In the rows, 128 means zero.
One turn moves every row onto another: examples first, then more rows asked
zuge: [127 146 125 159 118 121 119 131 106 108 126 143 135 122 110 129 143 121
 141 106 104 115 156 147 143 106 138 142 158 185 142 148 130]
kitar: [142  95 120 116 148 158 130 151 125  99 144 120 119 105 133 128  88 104
 128 154 167 109 140 122 148 140 131 107 124  82 129 105 117]
nafu: [111 144 133  96  96 114 145  87 133 118 116 133 171 126  98 132 158  90
 126 117 132 129 117 135 123 126 133 151 120 129 141 108 152]
doku: [134  97 123 115 159 142 133 146 124  91 147 119 111 110 141 123  88 115
 136 153 163 109 130 127 151 145 130 103 112  88 136 101 111]
mife: [136 100 125 120 161 144 132 151 120 100 149 114 110 106 137 122  92 118
 137 159 154 104 130 131 144 150 134 102 121  81 134 109 110]
Dopi: [113 133 137 115  97 131 126 122 155 141 145 119 171 118 126 116 148 137
 113 112 136 159  98 131 127 142 154 141 120 139 100 139 148]
Mivo: [145  96 119 127 152 155 128 152 123 102 142 120 104 103 135 124  85 112
 133 155 153  99 149 131 151 129 127 100 129  94 140 103 113]
veko: [135  94 119 125 157 147 128 152 124  94 145 123 104 107 142 124  82 118
 137 150 152 103 144 129 153 128 126 101 121  99 140  98 110]
suke: [128 157 136 163 130 101 130 119 123 123 145 119 125 132 121 106 152 150
 140 124 105 125 109 155 140 155 152 116 126 167 127 156 126]
Kupi: [133  90 119 114 150 151 130 150 128  92 145 124 118 108 138 130  85 108
 132 149 163 111 140 120 150 134 128 108 117  87 130  97 115]
gabo: [105 137 119 109  92 107 142  91 132 122 118 134 169 138  86 138 160  89
 124 128 137 120 121 127 123 122 125 141 122 122 119 110 154]
tora: [105 132 132 134 102 131 139 120 145 150 144 133 159 133 121 112 152 134
 124 112 141 158  89 140 117 146 141 133 111 136  88 129 143]
gopod: [120 138 132 140 103 124 128 129 141 124 153 124 169 128 115 125 153 131
 121 116 133 155 106 121 131 159 158 135 120 138  88 154 144]
vud: [102 137 126 115  95 127 152  98 124 127 117 152 168 136  96 133 157  88
 131 109 142 137 115 137 114 122 123 152 119 130 119 105 150]
vulob: [144 102 122 122 159 155 126 153 112  94 142 120 107 104 138 123  86 111
 134 152 165 104 140 134 153 140 133 108 132  96 140 116 109]
tifi: [134  96 119 114 156 145 133 145 118  85 139 126 111 109 135 130  86 103
 138 150 159 102 145 127 151 130 124 108 120  92 145  95 112]
vod: [135  99 121 114 155 146 135 145 115  93 138 123 115 106 127 132  93  99
 139 157 153  97 145 127 143 134 126 109 126  80 144  97 114]
rivul: [115 142 120 149 121 117 111 129 107 123 121 136 124 125 115 119 140 136
 136 112 116 109 142 161 143  96 132 140 165 187 138 148 128]
Fudug: [118 158 130 141 130 103 132 107 130 134 141 125 115 131 131  97 147 142
 137 116 122 138  93 160 139 162 148 124 132 170 128 149 122]
sezip: [134  92 121 114 151 155 130 156 123  98 147 120 123 103 133 132  91 108
 132 154 160 109 139 120 142 140 132 111 125  77 126 105 116]
Biv: [119 130 125 135  91 121 133 104 157 145 121 132 140 116 108 123 145 119
 129 119  90 113 149 140 127  84 120 121 128 156 144  93 150]
vor: [143  99 120 117 152 151 134 142 117  94 137 122 112 106 129 128  89  98
 134 156 161  98 146 129 149 134 125 106 125  85 144  99 115]
ral: [109 143 116 106  94 114 149  87 137 121 119 146 159 132  95 135 155  76
 128 114 135 135 122 125 126 134 126 147 125 133 127 106 149]
Dutov: [119 146 127 123  97 108 149  93 129 108 127 136 173 137  86 140 163  86
 130 125 126 128 124 121 125 144 135 138 113 122 123 118 152]
fafu: [113 128 112 144  93 114 128 109 142 139 118 137 137 128  95 131 147 113
 129 125 101 102 155 138 130  79 113 123 140 156 130 101 149]
Sosi: [110 154 138 147 132 113 137 114 112 136 134 133 124 137 128  99 151 146
 143 112 129 135  89 173 127 148 142 132 126 166 128 145 123]
nal: [118 144 118 146 118 125 117 127 118 126 125 146 118 118 125 116 134 124
 137  97 114 128 143 154 144 108 135 145 166 196 140 142 124]
benug: [107 133 127 121 100 118 125 120 144 136 144 119 168 133 112 120 154 133
 114 123 149 148  93 129 128 149 148 138 123 131  85 146 146]
muzad: [119 143 132 133 116 130 113 129 115 122 120 137 136 111 126 118 137 132
 134  99 112 124 141 159 141  96 140 152 162 189 151 142 131]
zez: [144 101 123 120 156 150 132 146 122 100 146 115 109 107 136 120  90 113
 133 158 163 105 131 131 150 149 133 100 119  85 135 109 112]
kigig: [138  93 120 127 155 152 128 157 122 102 144 120 106 102 135 127  88 115
 137 155 144  97 150 128 145 126 126 102 130  90 138 101 113]
tiket: [114 151 132 145 129 100 122 118 123 134 141 114 125 136 124 100 151 158
 133 127 126 125  93 164 138 148 148 121 133 163 119 158 126]
lat: [126 131 117 157  90 118 136 111 148 130 128 139 146 125  93 137 149 106
 133 122  89 111 163 123 129  96 122 118 128 150 127 103 151]
nogup: [120 156 144 133 129 103 130 107 131 134 136 113 127 124 131  95 150 153
 135 121 114 129  93 168 136 148 151 124 124 164 143 145 128]
Pemad: [118 133 110 144  93 117 138 101 154 144 121 145 124 123 105 125 142 104
 133 115  95 115 153 135 131  94 114 120 136 163 136  93 144]
zevib: [110 132 121 149  98 123 146 102 137 147 117 150 132 131 102 123 149 110
 139 115 102 113 142 150 118  88 109 123 125 155 136  89 144]
lilu: [111 135 123 122  98 126 133 116 157 141 148 129 157 126 123 117 148 123
 117 111 141 163  97 124 129 158 148 136 122 140  89 136 143]
Koga: [111 137 126 156 117 136 123 134 111 136 123 152 126 123 124 115 138 134
 140  96 117 127 137 164 130  94 129 143 154 188 131 134 128]
mub: [137 100 123 120 163 151 125 160 108  93 144 121 110 103 138 126  88 115
 139 151 157 102 140 133 148 139 134 113 136  93 139 116 107]
Filin: [134  96 122 118 162 149 126 154 116  87 145 123 110 107 145 125  83 116
 136 147 164 110 137 130 154 138 132 110 124  98 137 109 107]

vor -> kitar
suke -> zuge
kigig -> vod
Now these:
muzad -> Biv
lilu -> Fudug
gabo -> benug
Koga -> zevib
veko -> tifi

One turn moves every row onto another: examples first, then more rows asked
Tomov: [ 90 153 157 125 102 113 138 122 109 178 161 142 115 105 138  60]
Liti: [ 88 140 151 133  86 127 129 115 110 181 140 167 129 114 150  83]
pomil: [138 159 121 122 104 111 111 141 151 131 141 138 139 140 141 131]
detev: [ 82 157  83 119 110 121 117 125 127 144 177 139  87 108 146  96]
donu: [132 166 117 133 122  77 110 143 179 182 126 157 147 144 127  93]
tola: [ 99 140 136 137 103 130 126 119 108 192 138 184 139 124 121  71]
taz: [100 149 120 128 122  95 107 133 189 162 121 174 124 161 142 106]
Ninag: [ 80 153 117 129 132  77 108 130 180 176 144 145  81 115 145  72]
neto: [145 176 108 143 128 105 135 133 135 148 151 151 150 144 139 119]
laso: [113 167  96 126 108 119 122 159 147 164 137 143 145 169 128 126]
kizi: [104 145 138 150 100 116 122 124 119 198 133 184 151 120 122  78]
Kadog: [ 80 160 113 133 149  97 114 147 158 148 141 139  72 105 129  95]
Neluv: [ 81 146 127 127 120 115 121 141 155 176 158 124  72  99 143  69]
peme: [ 70 166 102 139 115  98 101 143 155 168 140 154  68 120 140  65]
solus: [117 169 128 150 129  82 124 138 181 186 134 152 121 161 154  87]
loz: [121 170 106 127 123 114 120 135 128 172 131 173 173 145 132 114]
garu: [102 152 111 139 141  83  98 158 172 187 118 147 114 146 116 106]
tiga: [109 176 133 140 140  91 106 149 170 196 123 161 120 137 128  61]
dadan: [ 97 171 124 126 124  61 109 140 166 175 112 163 131 148 140  92]
nuf: [ 95 147 144 134  80 123 127 119 101 182 150 156 143 116 146  90]
Moz: [ 79 148  99 124 143 106  95 131 162 165 151 158  76 147 123  74]
Velip: [114 149 155 132 119 112 126 126 112 191 142 163 129 116 112  53]
boke: [110 145  83 143 130 123 126 123 113 147 177 137 100 113 135 115]
regip: [ 91 176  97 119 114 133 137 148 133 126 161 135 102 128 142 117]
Mosa: [ 80 137 104 151 130  98 114 128 159 184 159 137  69 132 149  83]
Pur: [133 170  83 124 101 122 119 139 127 149 159 150 152 138 129 117]
Pav: [131 154 103 112 104  94 136 144 135 148 141 144 158 139 118 122]
zov: [ 93 140  99 115 103 136 134 127 112 151 166 137 123 107 146 122]
Sezeg: [117 157 101 117 125 124 100 140 122 132 171 123  89 125 122  98]
dif: [100 151 152 139 122 105 132 124 128 192 144 170 124 107 113  48]
Tos: [102 148 171 126 101 110 130 122 114 181 143 145 118 105 142  65]
gev: [105 149  83 125  95 132 129 147 125 140 168 135  94 110 117  96]

nuf -> Tomov
Pur -> detev
Now these:
Liti -> Tos
boke -> Mosa
pomil -> Sezeg
tiga -> loz
peme -> dadan
regip -> Kadog

